Named turns come first, each shown by rows before and after it. Which turns, in which order, take the first row of each pair that follows to the second? Write the first one first, as in the answered first pair.
Tulab:
[-25   5 -13  17   5   5  -2   6  11  -1  -1] -> [-12   5 -15   9  12  10  -6   7  24  -7  -4]
[ 17  -8  20 -19 -21  -5   7   7 -39  17   3] -> [-16  -9  11   1 -24 -11   6   8 -41  22   2]
[ 10  -7   0 -12   3  -3   2  -2 -11   1  -6] -> [  4 -10  -3  -3  -1  -4   7  -4 -12   4  -6]
[ 14  -7   4 -10   6   4   0   0  -5  -9   5] -> [  9  -8   2  -9   1  -2   3   2 -17  -5   9]
kep:
[  0  -4 -14  15  10  -3 -11  19  23  -4   7] -> [ 11  -4  14   0  -4 -13 -20  16  -9   4  12]
[ 19   2   1 -12   1   3  -3   0   8 -15  -9] -> [  3   1   4   5   5   4 -18  -2  18 -14  -8]
[ -8   2   2   0  -1  -5  -2  -3 -11   5   2] -> [ -5   3 -12  -3   2  -2  11  -1  -5   2   0]
bego:
[-16  -1  12  14  -5 -10 -16  -9  -4  -2   5] -> [-21   0   5   6  -7 -15  -2  -6 -19  -2   3]
[  3   9 -14  -4   3   4   2   9  -6  -5 -15] -> [ 11   7  -7  -6   6   9  -1   7  -6  -9 -15]
[-42  -1  24  23 -16 -20  -9  -7 -39  28   2] -> [-19  -3  30  -1 -18 -22  -5  -5 -52  31   4]
Pairs:
Each pair is 2 to 3 turns apart.
[  5  -8   5   4   5   6  -8  -2  40 -16   3] -> [ -9  -7  -3  13   2   2  -1   1  40 -15  -1] => Tulab bego
[ -4  -3 -29  -7 -19 -11  32   2 -18   2   1] -> [  0  -3  21 -11 -21 -17  -9  -4 -34  10   7] => kep Tulab kep
[ -9  -1  16   5 -13 -16  -8   2 -24  13  -1] -> [-24   4 -19  23  -1  -1  10   1  15  -2  -1] => Tulab kep kep
[ 37  -4 -13 -18  20  10  -1  -3  21  -9  -9] -> [ 13  -4  32   5   9  -3 -41 -10   2   8  -2] => bego kep
[ 11   0  23  -5   2   0 -12   3 -12   6   4] -> [ 21  -1  13 -17   3   2   0   6 -15   3   6] => kep kep kep
[-20   4  33  24  -5 -12 -21  -8 -13  -4 -10] -> [ -6  10  32  21   3   0 -32  -8   7 -14  -8] => Tulab Tulab
[ 23  -7 -12 -35  -2   7  11  -6   8 -19   9] -> [ 12 -10  24 -26  -8  -4 -17 -12 -15  -9  10] => kep kep
[-23  -8  10   9 -25   4 -10   6   1  11  22] -> [-21  -7 -17   8 -18  13   7   5  19   3  19] => kep kep
[-11   2  25  -1 -10 -16  -9   6 -21  24  -3] -> [-10   3 -16  -9  -9  -9  31  13 -16  15  -7] => Tulab kep Tulab
[ 20  -7 -23 -11   2  -7  20   6 -10  -9  14] -> [ -9  -4 -32  10   0  -9  19   6  -3  -6   8] => Tulab Tulab Tulab
[ 23  -3  -2 -15   0  -3  21   0 -20  -7  -2] -> [-13  -5 -13   9  -8  -6  28   1 -27   1  -4] => Tulab Tulab
[-10   5 -15  18  13  13   0   2  32 -13  -4] -> [  8   1  36   5   7   3 -34  -3   3  -4   3] => Tulab kep
